128 stands for zero in the data rows.
Every row has a hidden score. In each pair, how much higher is the second row's than the first's? 20 means about the same, 40 much higher and 0 much lower. The score is a weighted sum of the row's numbers plus the product of two more (or one squared), each taken from its middle value.
[132, 129, 101, 181, 86, 91, 151, 89, 112, 168, 83, 109, 141, 163, 139, 93]
[127, 119, 139, 128, 139, 132, 142, 127, 94, 128, 111, 122, 102, 133, 141, 136]: 23
[110, 134, 94, 123, 127, 124, 95, 121, 145, 132, 123, 138, 101, 123, 148, 94]
[122, 118, 148, 120, 130, 135, 136, 127, 119, 128, 116, 119, 110, 112, 135, 121]: 14
[102, 132, 155, 98, 161, 160, 164, 151, 146, 107, 152, 151, 183, 115, 127, 164]
[110, 156, 144, 132, 115, 112, 97, 119, 81, 122, 129, 125, 122, 161, 127, 142]: 15
[144, 129, 128, 130, 128, 127, 112, 135, 130, 143, 114, 134, 121, 98, 129, 143]
[125, 35, 255, 0, 255, 32, 242, 255, 255, 0, 255, 255, 158, 71, 0, 255]: 23
[122, 125, 116, 130, 120, 120, 109, 115, 146, 133, 139, 113, 170, 171, 129, 135]
[150, 128, 102, 158, 107, 101, 140, 90, 138, 135, 107, 98, 129, 186, 153, 117]: 20
[134, 133, 133, 131, 151, 137, 125, 140, 88, 103, 133, 138, 151, 153, 116, 151]
[145, 151, 194, 53, 181, 167, 31, 219, 205, 42, 210, 204, 133, 105, 38, 206]: 26
[131, 128, 125, 127, 148, 155, 50, 136, 154, 101, 136, 122, 141, 147, 98, 122]
[122, 101, 120, 144, 104, 139, 154, 139, 123, 133, 122, 130, 117, 116, 133, 116]: 20
[174, 91, 109, 170, 95, 163, 182, 90, 115, 116, 83, 116, 114, 169, 151, 86]
[126, 127, 151, 95, 166, 154, 131, 161, 134, 73, 158, 164, 144, 116, 71, 166]: 20
[115, 137, 190, 86, 162, 136, 179, 175, 172, 79, 180, 205, 87, 120, 97, 183]
[26, 255, 127, 135, 181, 122, 72, 86, 72, 138, 116, 153, 92, 61, 137, 131]: 25
[73, 79, 135, 133, 129, 159, 182, 131, 86, 142, 131, 109, 112, 78, 141, 145]
[80, 149, 84, 186, 73, 129, 94, 96, 133, 145, 100, 77, 139, 67, 178, 128]: 27
[137, 141, 102, 139, 136, 133, 98, 106, 128, 158, 127, 82, 143, 156, 148, 122]
[191, 154, 68, 170, 93, 144, 138, 102, 122, 180, 84, 68, 96, 129, 156, 97]: 16
[145, 137, 121, 105, 131, 109, 140, 133, 133, 113, 149, 142, 100, 125, 113, 149]
[137, 134, 140, 105, 165, 123, 137, 163, 151, 108, 140, 153, 143, 138, 108, 161]: 19
[159, 149, 137, 139, 132, 116, 122, 118, 106, 125, 120, 142, 132, 143, 124, 151]
[115, 99, 179, 91, 176, 161, 126, 172, 165, 97, 154, 150, 156, 141, 89, 145]: 26
[52, 76, 136, 119, 144, 126, 127, 156, 152, 89, 181, 151, 167, 128, 98, 158]
[144, 132, 117, 124, 123, 139, 130, 138, 129, 141, 130, 132, 138, 137, 127, 122]: 16
[115, 58, 158, 117, 160, 108, 122, 129, 132, 85, 139, 114, 109, 138, 129, 157]
[131, 141, 115, 135, 103, 121, 118, 119, 121, 123, 120, 121, 118, 126, 128, 126]: 20
[112, 76, 141, 124, 67, 66, 183, 132, 172, 95, 153, 158, 124, 50, 119, 141]
[147, 138, 151, 109, 148, 127, 147, 161, 163, 135, 140, 146, 145, 126, 125, 139]: 1
[94, 148, 170, 63, 182, 151, 206, 194, 164, 38, 188, 171, 170, 83, 58, 225]
[177, 158, 121, 157, 106, 131, 125, 102, 128, 149, 109, 95, 31, 77, 149, 105]: 31
[134, 137, 113, 145, 112, 89, 148, 129, 114, 159, 106, 118, 68, 110, 156, 117]
[125, 129, 154, 94, 157, 123, 130, 143, 164, 110, 165, 151, 134, 67, 86, 152]: 22
[0, 13, 134, 103, 180, 161, 136, 133, 118, 82, 135, 118, 191, 89, 71, 147]
[136, 44, 0, 254, 41, 198, 0, 30, 83, 169, 4, 136, 194, 175, 187, 94]: 3
[21, 118, 164, 96, 176, 99, 60, 187, 134, 125, 152, 167, 95, 100, 83, 153]
[100, 134, 117, 125, 125, 143, 137, 107, 137, 104, 130, 129, 97, 160, 137, 111]: 20
[139, 121, 120, 132, 109, 144, 108, 105, 102, 146, 110, 110, 111, 137, 140, 129]
[165, 111, 110, 150, 124, 112, 109, 112, 112, 157, 121, 142, 91, 76, 125, 93]: 25
[121, 122, 124, 140, 112, 123, 137, 122, 100, 159, 119, 130, 133, 121, 131, 118]
[128, 164, 176, 37, 199, 144, 142, 198, 148, 89, 176, 181, 175, 68, 91, 198]: 35
[148, 123, 136, 125, 133, 128, 131, 124, 146, 138, 117, 147, 112, 126, 129, 146]
[141, 126, 134, 130, 125, 123, 115, 133, 141, 118, 144, 150, 131, 136, 107, 125]: 20
[95, 82, 180, 76, 173, 82, 89, 212, 83, 92, 177, 198, 128, 211, 77, 132]
[237, 213, 237, 61, 255, 177, 211, 183, 212, 38, 185, 168, 101, 149, 38, 189]: 25
[128, 107, 123, 140, 110, 123, 137, 125, 121, 138, 118, 112, 145, 138, 149, 115]
[116, 117, 103, 140, 130, 123, 127, 112, 134, 133, 110, 98, 100, 134, 146, 94]: 26
[145, 119, 126, 142, 123, 131, 135, 120, 113, 113, 116, 144, 119, 122, 140, 125]
[127, 134, 113, 128, 134, 96, 118, 142, 116, 132, 121, 117, 148, 136, 127, 115]: 21
[81, 133, 142, 100, 168, 204, 135, 166, 169, 104, 160, 163, 131, 99, 91, 161]
[99, 148, 141, 123, 145, 117, 127, 123, 134, 109, 139, 117, 138, 108, 110, 133]: 21
[141, 132, 128, 114, 142, 120, 155, 124, 209, 120, 120, 125, 128, 152, 115, 111]
[127, 130, 127, 117, 127, 135, 118, 117, 134, 117, 123, 128, 126, 111, 133, 134]: 15
[115, 128, 61, 166, 134, 144, 153, 104, 141, 145, 102, 90, 153, 156, 193, 81]
[152, 132, 124, 126, 120, 135, 119, 120, 144, 133, 122, 141, 173, 154, 103, 130]: 12
[148, 137, 109, 149, 126, 163, 132, 98, 85, 161, 115, 92, 103, 123, 151, 121]
[154, 129, 108, 145, 102, 138, 114, 104, 91, 134, 93, 96, 131, 117, 145, 122]: 18
[47, 120, 85, 185, 74, 91, 102, 62, 119, 140, 70, 61, 180, 246, 179, 79]
[158, 104, 92, 156, 79, 125, 153, 120, 73, 165, 104, 95, 145, 118, 163, 89]: 19
[143, 145, 120, 117, 130, 131, 110, 127, 123, 126, 110, 135, 121, 90, 141, 117]
[151, 132, 108, 130, 111, 133, 146, 114, 122, 141, 113, 135, 128, 111, 123, 133]: 15
[146, 134, 110, 153, 104, 117, 130, 117, 118, 122, 105, 127, 130, 149, 152, 118]
[73, 114, 149, 81, 159, 128, 197, 152, 146, 119, 164, 151, 167, 116, 107, 176]: 25
[123, 105, 137, 88, 145, 170, 126, 155, 144, 119, 159, 135, 167, 135, 104, 128]
[83, 93, 223, 17, 197, 205, 147, 223, 221, 75, 220, 215, 147, 142, 46, 216]: 20
[219, 175, 145, 118, 232, 204, 0, 103, 63, 42, 146, 137, 158, 52, 119, 142]
[61, 93, 168, 90, 150, 188, 154, 135, 117, 158, 154, 133, 108, 183, 90, 152]: 14
[182, 210, 181, 114, 170, 163, 157, 166, 164, 105, 163, 140, 180, 120, 104, 153]
[149, 114, 164, 117, 156, 114, 121, 166, 153, 91, 145, 153, 143, 94, 97, 142]: 21
[140, 161, 148, 86, 172, 176, 134, 147, 135, 119, 156, 149, 142, 107, 107, 144]
[97, 185, 61, 173, 65, 103, 110, 91, 113, 187, 81, 105, 151, 145, 184, 90]: 16
[101, 166, 160, 107, 129, 145, 177, 147, 182, 96, 130, 124, 170, 133, 119, 156]
[120, 122, 133, 119, 131, 142, 102, 137, 130, 131, 157, 127, 128, 130, 110, 155]: 20
[120, 114, 159, 91, 142, 140, 138, 153, 152, 107, 160, 167, 135, 149, 105, 133]
[78, 146, 56, 249, 46, 78, 117, 13, 100, 221, 28, 39, 71, 211, 240, 52]: 19
[152, 139, 117, 146, 125, 90, 140, 112, 100, 148, 116, 95, 129, 127, 163, 94]
[123, 130, 73, 172, 111, 100, 127, 70, 90, 184, 66, 72, 104, 125, 177, 56]: 26
[142, 112, 138, 135, 126, 106, 112, 145, 108, 127, 123, 131, 129, 148, 102, 118]
[139, 130, 110, 150, 87, 186, 95, 123, 88, 132, 118, 129, 71, 94, 137, 96]: 36
[105, 112, 111, 144, 111, 139, 114, 118, 124, 136, 113, 110, 88, 133, 127, 130]
[128, 120, 124, 121, 129, 137, 117, 131, 115, 126, 117, 128, 111, 142, 132, 117]: 21
[91, 140, 149, 93, 161, 111, 95, 138, 133, 101, 139, 141, 152, 159, 108, 152]
[141, 135, 123, 144, 109, 92, 132, 136, 111, 131, 114, 112, 134, 135, 128, 138]: 10
[86, 151, 142, 113, 137, 145, 184, 137, 114, 112, 145, 115, 128, 122, 122, 151]
[136, 150, 145, 117, 137, 128, 147, 140, 129, 132, 152, 146, 119, 113, 112, 139]: 20
[105, 132, 123, 119, 148, 139, 124, 150, 154, 129, 140, 118, 118, 117, 112, 129]
[63, 130, 160, 79, 139, 113, 0, 157, 163, 108, 170, 135, 99, 230, 82, 189]: 15
[134, 88, 29, 249, 48, 108, 129, 23, 24, 233, 6, 15, 125, 0, 220, 16]
[113, 108, 119, 135, 108, 115, 140, 140, 165, 132, 127, 132, 125, 140, 119, 147]: 15
[94, 91, 118, 143, 121, 125, 131, 111, 121, 138, 134, 129, 109, 136, 124, 129]
[132, 115, 154, 112, 146, 123, 141, 145, 139, 122, 152, 147, 117, 154, 112, 158]: 17
[156, 130, 173, 78, 155, 151, 163, 156, 147, 68, 182, 173, 146, 136, 105, 154]
[144, 112, 167, 64, 161, 147, 140, 188, 198, 97, 189, 167, 154, 116, 91, 155]: 20
[138, 52, 176, 90, 132, 191, 122, 179, 155, 66, 170, 177, 255, 85, 90, 187]
[135, 134, 173, 86, 150, 104, 127, 167, 197, 116, 129, 182, 0, 111, 138, 167]: 30
[132, 101, 117, 141, 142, 109, 102, 117, 86, 154, 125, 115, 101, 110, 168, 121]
[121, 134, 115, 121, 129, 137, 133, 124, 127, 128, 129, 129, 135, 170, 125, 119]: 18
[153, 105, 104, 162, 134, 111, 126, 108, 100, 149, 103, 106, 167, 100, 126, 115]
[143, 156, 133, 136, 152, 109, 137, 127, 130, 133, 127, 125, 134, 128, 144, 129]: 22
[107, 122, 122, 153, 93, 145, 114, 99, 38, 106, 112, 129, 117, 103, 151, 105]
[72, 136, 120, 117, 145, 169, 116, 159, 174, 122, 135, 160, 201, 200, 116, 149]: 16
[132, 69, 255, 0, 255, 156, 255, 255, 255, 27, 255, 255, 255, 252, 0, 255]
[96, 30, 106, 167, 99, 46, 145, 102, 120, 105, 103, 118, 194, 130, 158, 84]: 16
[145, 85, 152, 88, 152, 195, 159, 128, 136, 92, 136, 141, 166, 135, 87, 154]
[143, 123, 144, 115, 147, 153, 96, 142, 110, 126, 131, 146, 104, 85, 125, 131]: 20
[218, 85, 125, 147, 111, 141, 200, 118, 94, 146, 128, 122, 220, 165, 129, 125]
[208, 39, 121, 146, 147, 103, 173, 146, 119, 121, 128, 103, 153, 117, 105, 158]: 23
[153, 108, 94, 160, 101, 124, 136, 82, 150, 134, 104, 97, 127, 60, 165, 101]
[141, 121, 115, 114, 129, 191, 102, 156, 139, 116, 134, 138, 142, 142, 97, 130]: 11
[112, 117, 144, 135, 130, 131, 134, 131, 168, 127, 131, 134, 126, 72, 132, 111]
[126, 120, 124, 131, 118, 119, 143, 143, 108, 133, 131, 115, 137, 143, 120, 136]: 13
[58, 255, 124, 127, 133, 135, 139, 82, 117, 119, 129, 138, 166, 188, 171, 79]
[112, 122, 182, 98, 163, 126, 201, 155, 119, 145, 151, 171, 210, 142, 106, 143]: 19
[127, 202, 158, 103, 155, 127, 144, 156, 165, 118, 144, 146, 149, 160, 98, 164]
[105, 145, 101, 140, 112, 111, 138, 100, 112, 163, 100, 102, 141, 120, 159, 95]: 26
[104, 140, 119, 143, 104, 113, 174, 120, 90, 156, 105, 109, 104, 129, 142, 128]
[107, 143, 138, 133, 121, 122, 164, 130, 146, 132, 142, 121, 115, 123, 128, 104]: 28
[84, 125, 125, 110, 139, 144, 148, 146, 128, 129, 129, 131, 143, 163, 135, 133]
[125, 112, 83, 147, 119, 108, 141, 112, 92, 142, 101, 106, 100, 125, 165, 112]: 19
[126, 119, 134, 127, 127, 99, 138, 134, 120, 152, 131, 128, 124, 142, 135, 136]
[155, 105, 128, 129, 82, 192, 141, 106, 107, 169, 112, 115, 151, 136, 145, 131]: 17
[140, 140, 156, 103, 164, 131, 122, 156, 153, 85, 152, 167, 136, 131, 83, 162]
[107, 112, 125, 126, 150, 156, 103, 126, 128, 129, 128, 142, 170, 139, 150, 140]: 26
[149, 115, 122, 140, 136, 97, 172, 140, 140, 123, 128, 127, 154, 126, 121, 157]
[142, 129, 109, 116, 148, 106, 30, 153, 97, 78, 164, 142, 107, 213, 115, 128]: 27
[187, 173, 81, 162, 90, 47, 149, 76, 83, 152, 102, 112, 113, 86, 159, 74]
[129, 125, 108, 150, 91, 135, 149, 105, 138, 160, 103, 111, 166, 139, 126, 122]: 9
[141, 110, 116, 136, 118, 147, 119, 125, 137, 124, 115, 131, 132, 164, 119, 119]
[134, 140, 126, 143, 133, 108, 141, 122, 118, 139, 112, 114, 140, 100, 136, 132]: 23
[50, 235, 67, 188, 81, 136, 187, 44, 72, 215, 39, 37, 77, 121, 201, 34]
[124, 126, 118, 139, 122, 103, 106, 117, 115, 147, 108, 105, 120, 147, 143, 121]: 13
[122, 127, 141, 120, 129, 127, 143, 148, 147, 110, 135, 125, 194, 131, 127, 134]
[223, 3, 120, 164, 42, 136, 57, 85, 108, 255, 110, 68, 43, 87, 167, 65]: 19
[131, 173, 99, 141, 59, 33, 110, 95, 123, 139, 108, 110, 180, 131, 147, 109]
[216, 162, 90, 186, 56, 66, 137, 91, 137, 184, 94, 72, 115, 36, 190, 121]: 28
[139, 134, 112, 149, 135, 127, 158, 108, 118, 149, 103, 100, 117, 149, 138, 126]
[150, 107, 132, 132, 129, 128, 129, 137, 116, 125, 132, 132, 112, 118, 131, 120]: 21
[132, 134, 155, 110, 135, 151, 118, 145, 127, 108, 142, 153, 118, 149, 98, 152]
[163, 135, 82, 140, 119, 116, 92, 87, 89, 147, 111, 104, 118, 80, 140, 84]: 29
[112, 122, 109, 137, 127, 168, 108, 109, 106, 140, 118, 96, 70, 126, 151, 117]
[155, 109, 136, 130, 132, 128, 128, 121, 155, 122, 145, 115, 114, 115, 132, 117]: 22
[138, 132, 129, 142, 117, 74, 126, 103, 84, 131, 117, 125, 166, 163, 127, 120]
[116, 111, 113, 137, 125, 137, 112, 103, 131, 134, 114, 125, 111, 143, 123, 103]: 25
[178, 136, 55, 185, 101, 57, 146, 68, 86, 194, 47, 66, 137, 174, 206, 54]
[141, 92, 144, 80, 169, 163, 211, 137, 162, 77, 157, 176, 178, 216, 72, 137]: 11
[144, 153, 226, 62, 211, 102, 73, 215, 155, 16, 218, 186, 218, 153, 40, 184]
[149, 109, 134, 117, 142, 167, 136, 146, 139, 131, 137, 132, 153, 125, 121, 146]: 21
[176, 123, 131, 157, 153, 108, 126, 109, 119, 152, 117, 138, 172, 153, 146, 133]
[122, 124, 124, 163, 128, 104, 115, 114, 128, 158, 99, 106, 118, 141, 150, 123]: 19
[156, 110, 93, 152, 128, 111, 94, 115, 167, 162, 103, 117, 79, 255, 138, 96]
[137, 145, 118, 135, 124, 128, 181, 126, 114, 170, 105, 114, 92, 114, 161, 110]: 21
[130, 91, 131, 108, 118, 160, 171, 126, 117, 126, 123, 123, 128, 93, 130, 119]
[86, 137, 149, 113, 134, 107, 147, 134, 138, 125, 142, 154, 118, 126, 106, 152]: 18
[132, 180, 183, 67, 230, 128, 126, 193, 144, 38, 202, 170, 95, 206, 67, 193]
[187, 126, 142, 114, 110, 177, 92, 128, 216, 127, 137, 107, 93, 101, 132, 148]: 21
[120, 126, 143, 139, 136, 141, 133, 118, 110, 99, 136, 110, 129, 131, 133, 140]
[124, 123, 177, 115, 150, 154, 87, 138, 135, 117, 157, 141, 147, 97, 124, 151]: 18
[104, 166, 140, 115, 135, 122, 120, 138, 140, 115, 125, 140, 110, 128, 126, 150]
[168, 139, 136, 117, 138, 159, 125, 129, 112, 125, 127, 138, 143, 157, 120, 162]: 16
[116, 117, 104, 157, 98, 122, 112, 97, 100, 145, 91, 112, 123, 98, 124, 118]
[116, 95, 109, 143, 142, 96, 140, 93, 72, 198, 108, 126, 130, 120, 109, 110]: 30
[119, 183, 113, 151, 105, 135, 144, 127, 110, 137, 128, 140, 128, 133, 108, 120]
[126, 24, 44, 198, 0, 255, 54, 45, 142, 255, 90, 102, 129, 129, 208, 63]: 16
[110, 88, 108, 113, 133, 156, 138, 126, 120, 140, 107, 122, 122, 148, 128, 106]
[90, 154, 129, 113, 126, 103, 124, 136, 160, 114, 125, 138, 138, 131, 122, 128]: 15
[144, 135, 118, 145, 115, 107, 124, 116, 131, 137, 114, 112, 118, 125, 142, 111]
[126, 136, 137, 127, 147, 114, 122, 144, 119, 107, 141, 140, 151, 139, 137, 146]: 18
[141, 107, 55, 184, 63, 61, 133, 64, 85, 172, 52, 31, 125, 198, 215, 87]
[233, 170, 118, 119, 141, 154, 121, 129, 145, 79, 124, 122, 116, 119, 101, 125]: 24
[249, 151, 79, 182, 103, 99, 133, 69, 101, 216, 61, 77, 164, 144, 194, 59]
[82, 192, 15, 189, 125, 90, 189, 58, 54, 220, 53, 70, 38, 76, 223, 113]: 19
[92, 117, 118, 156, 90, 122, 91, 117, 86, 165, 78, 116, 154, 142, 150, 94]
[95, 136, 164, 104, 173, 151, 135, 173, 169, 91, 152, 152, 161, 128, 84, 163]: 20
